In the rows, zero is written as 128.
Where one turn sends some rows of the set: a few examples, then the rows asked
doted: [150 112 143 128 112 151 113 120 147 103 118 128 144 112 104 169 149 146
 130 122 102]
sude: [133 116 125 122 128 127 117 135 110 123 127 132 112 129 100  84 136 147
 150 136  98]
teke: [134 166 110 124 106 121 122 117 133 120 123  99 182 120 151 118 127 145
 134 150 144]
gipo: [148 148 129 139 116 144 104 129 106 141 135  85 107 157 123 133 144 143
 124 119 144]
vidi: [149 166 139 135  81 128 101 106 112 111 125 112 118 116 133 144 143 116
 116 144 129]
bet: [127 170 108 122  99 131 131 121 140 116 138 120 175 115 142 113 127 134
 145 150 137]
sivab: [131 169 118 132 100 117 115 121 137 117 131 121 185 126 137 120 131 130
 133 137 140]
Muzok: [129  95 120 126 129 130 106 114 115 127 117 112 118 135 127  94 125 182
 131 148 105]
tapul: [141 178 109 133 122 133 101 129 123 150 115 118 119  81 139 151 157 156
 122 124 114]
masaz: [122  96 117 139 116 112 106 118 134 132 127 114 103 131 139 144 153 108
 143 112 131]
noran: [122 159 107 118 129 116 115 117 151 130 157 126 162 127 128 117 125 145
 142 126  80]
zube: [131 151 121 145 106 156 101 134 118 152 146 115 105 150 116 119 142 137
 132 115 137]
Boti: [136 154 107 108 139 112 125 113 141 125 147  88 161 124 140 125 121 158
 138 138  85]
mizev: [129 130 117 126 125  89 112 117 144 114 121 115 144 116 130 121 131 170
 130 115  71]
Gesaf: [134 104 122 130 110 171 115 107  96 108 104 106 121 136 147 131 158 133
 134 132 129]
vek: [137 123 126 136 104 156 103 109 114 115 135 136 175 108 119 141 136 129
 125 146 151]
soz: [143 131 117 122 115 161 125 124 105 116 137 123 164  92 112 126 137 120
 144 156 148]
Gafav: [133 113 128 139 109 165 109 118  94 112 103 120 126 139 131 127 168 116
 137 117 126]
bod: [148 105 141 135 127 112 101 117 111 100 121 125 127 148 105 115 135 157
 126 127 104]
lufa: [136 145 117 132 110 162 112 123 118 139 152  95  94 147 131 128 133 154
 131 133 140]
fol: [145 120 123 113 123 158 136 144 134 138 107 112 134  85 104 132 158 135
 155 131  98]
tipan: [135 154 117 125 136  95 107 119 138 136 137 103 175 132 129 125 131 149
 129 117  88]
Libo: [149 180 115 128 121 135 108 124 124 125 127 118 114  86 135 166 153 153
 122 129 114]
Bubo: [124  93 112 130 122 115 117 116 132 131 125  95  96 126 148 144 149 117
 143 123 134]
zumom: [119  96 109 129 117 123 119 118 138 129 138 114  92 122 142 138 150 110
 153 124 128]
Dovus: [134 172 111 136 114 139  96 116 133 137 127 131 119  91 142 162 151 164
 115 126 112]
tuk: [127 132 108 119 127  94 123 122 143 120 122 110 138 106 130 110 129 169
 141 122  71]
nule: [129 152 119 135  78 141  96  95 118 142 118 107 118 110 158 128 135 141
 112 156 132]
kel: [136 118 114 129 115 155 109 115 104 140 118 111 174  96 129 125 137 137
 130 151 157]
mora: [129 136 117 121 125  94 123 122 145 110 129 123 138 110 121 116 131 161
 141 116  68]
zisu: [123 109 115 131 107 179 116 115 102 118 111 125 116 130 140 117 160 123
 145 130 124]
dozad: [130 110 125 131 121 108 100 123 143 111 149 143 160 113 118 144 158 137
 141 112  86]
rop: [128 113 105 102 131 125 134 131 134 121 151 109 137  88 132 125 150 145
 163 138  83]
Leri: [134 170 121 129  85 137 110 121 107 148 117 113 114  99 138 112 148 110
 133 146 128]
puso: [128  97 120 127 116 158 106 117 147 152  95 108 148 101 132 142 145 172
 127 132 110]
Ratu: [131  96 114 121 133 103 104 118 130 137 121  91 163 103 147 138 153 164
 134 125  97]

Dovus moves to tapul
bod moves to Muzok
Now these:
kel moves to soz
zumom moves to masaz
nule moves to Leri
doted moves to puso
mora moves to mizev
bet moves to sivab
zube moves to gipo
Gesaf moves to zisu
dozad moves to Ratu
noran moves to tipan

Where one turn sends some rows of the set: a few examples, then the rows asked
nifu: [120 142 127 129  85 161 156 146 141 132 123  63 154 169 102 126 127 104
 125 154 109  93 185 150 103 122 103 136 120 121 136  87 104 130 110 126
 127]
sero: [128 133 112 144  92 140 161  95  87 159 101  86 163 157 140 142 125 130
  83 151 116  80 153 160 127 148 127  93  80 133 126  95 104 146 116  93
 130]
nis: [143 132 136 134  98 159 140 148 133 150 101  80 171  86 120 162 118 121
 127 154 109  95 137 121 125 129 167 121 124 124 116  86 101 105 104 117
 123]
bilin: [134 143 135 168 123 141 131 129 128 131 145  35 180 157  92 134 125 144
  90 115 108  99 166 139 135 129 115 139  86 115 125 108 110 157 112  97
 129]
Luno: [151 127 148 164 110 149 137 118 105 150 128  55 146 153 151 133 102 120
 124 131  93  94 115 157 110 106 167 103 123 142 120  67 136 119  96 109
 112]
zim: [138 132 142 169  96 142 123 103  94 150 129 104 169 105 110 124 122 127
  90 109  83  90 116 158 150 127 122 125 108 124 111  81 109 163 104  86
 143]
tep: [141 134 104 125  73 146 154 100 114 145 100  97 169 142 133 138 128 130
  88 126 105  89 140 164 124 146 127  71 114 138 121  80 151 130 105 101
 110]
vagot: [136 132 143 163  85 152 129 114 154 130 146  75 210 149 109 158 145 151
 107 116  88  86 155 130 142 134 119 153 107 116 123 126 138 152  99 117
  95]
roto: [131 142 183 135 118 139 150 120 115 151 149  88 149 135 132 128 118 126
 148 118  94  88 165 122 132 120 108 123  92 109 122 108 117 152 115  62
 123]
Nikob: [134 145 153 128 136 154 138 107 118 149 152  76 141 187 141 147 117 133
 122 146 132  90 155 145 127 127 118 106 103 114 124  63 131 100  97 118
 102]
Nop: [110 161 180 129 115 166 146 100 124 138 140  87 166 119 136 140 116 130
 151 103 106  85 167 126 122 120 118 136 108 104 129 109 146 141 101  97
 104]
fusa: [126 134 136 166  86 169 114  93 115 147 134 101 203  96 117 133 117 130
 112 108  94  87 120 163 141 124 126 120 119 118 113  87 139 157  88 111
 117]
Sop: [119 139 122 122  90 146 133  74 108 154 101  83 196 145 142 134 131 133
  98 157  94  73 159 162 125 155 126  98  97 145 125 121 139 125 106 113
 110]
gog: [146 140 163 154 107 145 127 103 112 147 116  78 157 153 164 147 111 133
 123 144  65  87 107 150 119 122 163 133 116 156 116  97 140 111  98 112
 103]
pegib: [157 149 159 148 100 136 138 136 151 147 127  95 195 147  74 137 139 153
  90 150 116  95 140 170 136 136 100 108 106 145 107  99 108 112 108 134
 135]
Muvas: [129 154 138 128  78 152 163 140 145 132 112  83 154 152 130 146 151 131
 110 152 102  86 176 154 129 130  93 163 119 133 130 106 114 127 110 150
 122]
Zuge: [141 134 161 179 117 151 141 110  97 144 133  69 153 157 177 145 126 131
 115 147  78  82 134 158 131 116 169 122 116 137 130  86 108 128 105 120
 120]
Zovik: [143 138 143 130 110 152 129 148 138 145 105  79 178  90 130 156 124 126
 127 166  89  94 145 121 132 135 162 120 119 130 117 102  95 101 112 110
 128]
zeza: [145 138 176 132 102 136 163 116 116 151 141  87 134 105 131 136 132 134
 136  88 112  87 151 131 141 114 104 129 113 114 117  99 151 144 105  97
 115]
kab: [147 130 135 152  81 132 138 120 134 131 126  76 161 152  65 145 130 128
  89  90  90 100 132 121 127 131 125 147 112 122 118  96 139 148 106  91
 112]
fadis: [146 135 135 114  66 136 154 147 152 147 111  83 147 164 103 134 128 116
 126 157  96  94 152 142 112 127  87 151 112 145 114 101 122 122 106 116
 118]
zilub: [137 135 155 158  85 154 143 124 147 146 131 114 203 165  61 147 130 132
 108 153 117  88 145 154 115 133 120 105 110 126 120  89  93 123 105 126
 123]
tuke: [120 151 144 163 116 161 101  99 109 149 134  90 205 113 122 123 102 136
 110 133  83  91 127 162 139 131 118 126  89 124 109 101 110 158 100  86
 134]
Fot: [147 127 142 139 107 147 139 144 121 152 106  71 162  84 122 152 129 120
 119 160 103  90 147 123 134 130 165 123 122 127 120  95  86 108 111 117
 138]
pomuv: [146 140 168 112 125 129 133  97 118 149 140  98 126 187 128 141 129 128
 114 143  96  87 140 134 132 136 116 119 114 131 119  74 139  88 102 104
 105]
memup: [140 127 168 132 116 143 145  90 112 155 152  98 138 178 149 157 148 134
 118 148 117  72 156 140 143 130 122 128 116 119 128  81 130 103  95 137
  98]
nivin: [130 157 161 151 102 148 144 109 131 137 114  99 184 144  56 139 143 135
  82 137 117  87 151 163 124 137 122 127 118 135 125  91 102 113 109 149
 134]

Luno moves to gog
Zovik moves to Fot
bilin moves to kab
Now these:
zim moves to fusa
nivin moves to zilub
roto moves to zeza
nifu moves to fadis
sero moves to tep
Nikob moves to pomuv

Where one turn sends some rows of the set: a few examples, then the rows asked
Repen: [141 104  99 127 117 139 107 119 127 132  92 130 164 106 151 159  89 137
 130 128]
dup: [129 127 123 148 123 126 112  84 139 118 116 121 143 101 170 147 122 155
 137 128]
fodo: [139 116 142 128 117 129  97 125 126 144 126 178 135 158 128 110 108 110
 114 152]
gov: [ 99 130 108 122 119 168  86 101 113  89 136 145 150 109 124 130  97 128
 130 131]
rerog: [116  97 107 116 122 163 119 125 106 127 121 157 165 105 122 144  96 139
 120 121]
pero: [ 95 124 121 125 113 131 124  92 108  82 139 150 137 113 157 135  94 143
 128 101]
Pir: [124 146 133 124 116 106 116 123 117 162 123 169 129 151 129 123  82 110
 126 163]
leb: [139 154 124 139 114 124 125 104 123 157 142 160 111 149 144 119 104 133
 121 174]
taba: [134 101 101 118 125 150 112 103 136 123 125 164 136  79 122 135  79 158
 129 139]
fub: [128 143 113 147 104 118 120  92 125 129 143 143 107 162 154 113 114 109
 100 137]
lafe: [126 128 112 126 128 132 102  82 137 104 140 155 113  72 142 132  89 159
 140 128]
mizur: [103 116 121 120 142 137 108  91 122  93 134 162 150 106 151 138  63 123
 157 127]
dabu: [121 107 109 127 146 174 107  91 127 116 139 163 156  99 138 134  83 141
 151 150]
mupom: [122 137 139 134 118 115 101 117 129 169 120 148 115 160 135 116  98 120
 122 163]
farer: [107 126 118 140 107 125 100  88 139  88 106 122 155 115 168 142  90 134
 137 127]
Mak: [112 112 105 112 117 139  96  99 135  94 122 161 138  84 123 128  60 141
 135 134]
vedav: [138 139 121 133 103 114 124 108 121 126 142 166 107 166 167 111  99 123
 114 143]
Ligi: [126 141 120 135 100 122 102 112 126 139 128 143 102 172 160 111  90 122
 119 155]
difi: [135 143 106 132 132 123  99  98 123 139 104 120 141  91 156 166  95 138
 142 130]
topab: [119 136 117 136 131 151 128  87 108 126 151 144 125  93 145 143 122 165
 129 122]
kevi: [124 118 101 135 110 159  86 103 140 102 105 123 166 112 147 140  95 132
 131 148]
kis: [129 134 121 138 117 115 120 112 118 172 122 153 132 146 119 131 102 104
 103 149]
risol: [125  98 121 131 148 148 123  83 127 105 147 167 140 105 164 137  99 150
 149 123]
teb: [126  98 105 118 140 141 135 106 115 125 132 168 150 103 156 150  65 139
 148 125]
bopim: [132 122 136 125 114 118  89 128 124 154 114 152 118 166 141 116  98 109
 121 147]
Fipip: [135 146 125 125 114 128  78 116 123 116 138 165 112 162 145 107  99 102
 120 151]
Kuze: [127 152 116 145 112 110 130  94 121 160 136 144 112 148 141 125 108 114
 106 150]
lep: [129 125 121 133 115 130  95 117 126 147 120 155 136 156 116 117 107  91
  99 142]
rul: [126 134 101 123 155 148 104  89 116 120 148 156 129  92 155 149  76 138
 158 136]
fola: [127 128 116 136 109 129  93 105 127 119 131 150 121 167 139 110 110  92
 100 135]
gime: [138 125 126 135 110 132  87 121 129 138 125 151 107 172 149 107 105 119
 115 152]
zudi: [111 147 105 115 134 135 119 114  95 140 130 148 135  88 128 160  81 136
 136 119]
kelol: [119  98 122 122 116 133 113  90 143  88 131 163 132  89 141 123  85 158
 132 119]
kegin: [123 135 132 140 102 115 120 110 128 159 125 143 111 166 153 115  98 132
 118 164]
bika: [130 114 106 114 126 119 122 101 126 121 125 163 122  77 142 145  68 154
 136 117]

mupom moves to bopim
pero moves to topab
Now these:
fub moves to Kuze
leb moves to Pir
Repen moves to kevi
teb moves to dabu
kelol moves to lafe

Where one turn sends some rows of the set: a few examples, then the rows asked
mal: [148  92 112 139 143 125 156 112  99 143 135 146 134]
fafa: [159 105 112 113 147 158 151 145 130 119 115 139 146]
lat: [123  94  93 148 142 123 111 131 150 106 117 160 100]
vip: [159  96 112 116 152 106 141 105 125 111 128 145 161]
soze: [134 137 108 139 159 117 119 132 135 119  98 135 162]
mabub: [176 105 136 137 145 118 118  99 165 137 124 123 128]
dadu: [116  82 123 162 160 132 120 132 155 138 147 144 138]
Sas: [139  91 113 133  99 121 108 108 166 122 128 147 121]
fud: [125 142  97 128 146 126 119 127 143 130 141 148 158]
Peka: [167 101 101 155 133 140 151 141 126 141 132 157 138]
Katim: [145 100 134 123 141  98 103 139 138 123 102 177 116]
gezam: [169  89 115 158 139 124 122 124 107 150 115 140 148]
Zuf: [126 101 116 125 160 107 122 120 147 149 162 120 127]
zed: [142 103 142 111 113 146 123 124 139 121 114 142  95]
Til: [144  92 131 130 121 106 136 111 151 105  84 141 118]
bizuv: [158 106 117 135 141 152 141 113 172 136 124 117 117]
faso: [138 108 138 128 109 118 147 133 118 114 140 141 100]
davum: [ 98 117 111 114 118 101 132 124 128 128 118 144 122]
Rades: [127 144 122 119 162 133 116 126 113 127 124 134 140]
lur: [142 109 110 140 165 103 150 150 172 131 124 132 137]
Muvuf: [122  89 154 135 165 138 130 146 137 148 131 148 134]
nus: [132 125 130 134 122  99  87 135 124 129 107 143 121]
sukiv: [167  97 104 136 141 145  96 118 129 121 138 129 151]
mipe: [103  83 114 106 131 130 116 133 133 141 107 155 118]
debab: [138  87 130 151 113 101 125 124 120 114 100 115 126]
Mosu: [124 131 100 147 122 123 123 153 148 111 105 147 108]
pafi: [135  90 144 159 175 106 133 136 149 125 123 154 139]
Vimo: [145  99 118 146  87 118 124 149 151 130 128 142 135]
Buri: [149 107 139 131 168 125 111 153 140 149 116 109 125]
reg: [152 100 138 108 142 125 153 100 158 146 118 123 132]

nus moves to Sas
lat moves to faso
bizuv moves to Rades
Now these:
vip moves to lur
mal moves to pafi

Where one turn sends some rows of the set: a few examples, then the rows asked
Sube: [133 120 115 129 135 106 115 100  93 151 138 138 104]
gata: [164 132 110 111 122 126  80 107 107  94 144 113 102]
Nefuf: [155 152 135 100 130 104  92 119 122 105 161 105 108]
rosek: [114 138 103 126 141 119 139 113 116 112 109 129 108]
Nesuk: [135 145 108 105  94 115 113 118 143  89 155 104 123]
zur: [140 114  91 124 112 104  90 129 155 112 154 123 148]
firis: [146 147 133 130 114  98  94 144 126 123 166 112 113]
Lev: [119 114  99  99 120 132 116 107 134 117 103 144 119]
gumu: [165 125 117 141 146  77  93 139 143 116 140 116 112]
veta: [144 105  85 108 141 142  94 119 114 134 127 148 110]
gopu: [147 127 116 115 127 122 108 102  98 135 111 111  96]
vos: [145 121 132 122  93 128  99 135 131  89 136 125  88]
beral: [136 122 120 126  87 104  94 142 118 136 154 134 125]
lebul: [157 118 103 131 142 140 135 121 111 125 142 144  94]
Nim: [159 127 133 144 132 125 126 115 103 119 114 127 124]
Gasov: [142 107 142  95 149 132 101 134 135 112 154 113  89]
gerat: [147 103 110  93 132 107  97 139 161 114 165 122  94]
mefi: [130 142 141 106 147  92 109 121 139 113 163 108 100]
Falut: [122 122 138 107 125 122 126  96 111 131 125 130 133]
Gizet: [115 110 105 133 133 146 116 125 122 110 126 149 137]
basop: [129 109 109 109 151 136  98 121 100 111 119 126 140]
vafes: [136  88 110 103 133 139 134 105 113 105 146 142 106]
Kem: [140 115 114 114 162 106 104 155 149 122 114 113 120]
gefaz: [137 112 100 100 112 109  78 137 132 106 171 123 136]
puvaz: [108 128 107 127 122 145 119 106 112 128 129 114 114]
muk: [158  99 104 139 119 115 110 106 111 110 109 148 104]
Dedi: [169 140 119 123 153  90  99 131 150  96 137 130  95]
Velo: [135 133 102 131  98 121 123 102 117 112 172 120 121]
Koti: [135 114 111 105 173  90 109 115 138 125 145 144 134]
nuz: [121 143 127 115 112  97 128 146 151 102 150 112 129]
Bodu: [132 126  95 148 123  97 122 119 143 113 133 137 149]
tukal: [153 129 111  92 161 110 114 110 137  88 132 131  86]
Guzen: [163 107 114 106 136 109 130 112 108 124 112 145  92]
gepu: [126 143 117 105 114 109  96 132 145  72 132 108 114]
Vuzu: [145 114  99 119 151  92 114 128 167 118 169 141 113]
rupup: [120 126 102 119 120  93 140 151 149 137 139 129 119]
didot: [147 109  91 122 118  93 131 139 157 105 168 133 107]
Pive: [136 111 112  99 130  97  88 149 159 107 135 116 140]
Kazo: [145  92 115 112 145 121 124 126 113 121 134 168 124]
Pak: [164 129 113 131 119 105  92 144 148 100 149 121  80]

vos moves to beral
Pive moves to gerat
lebul moves to Nim
Now these:
basop moves to vafes
zur moves to Vuzu
didot moves to gumu
puvaz moves to Gizet
Velo moves to Bodu

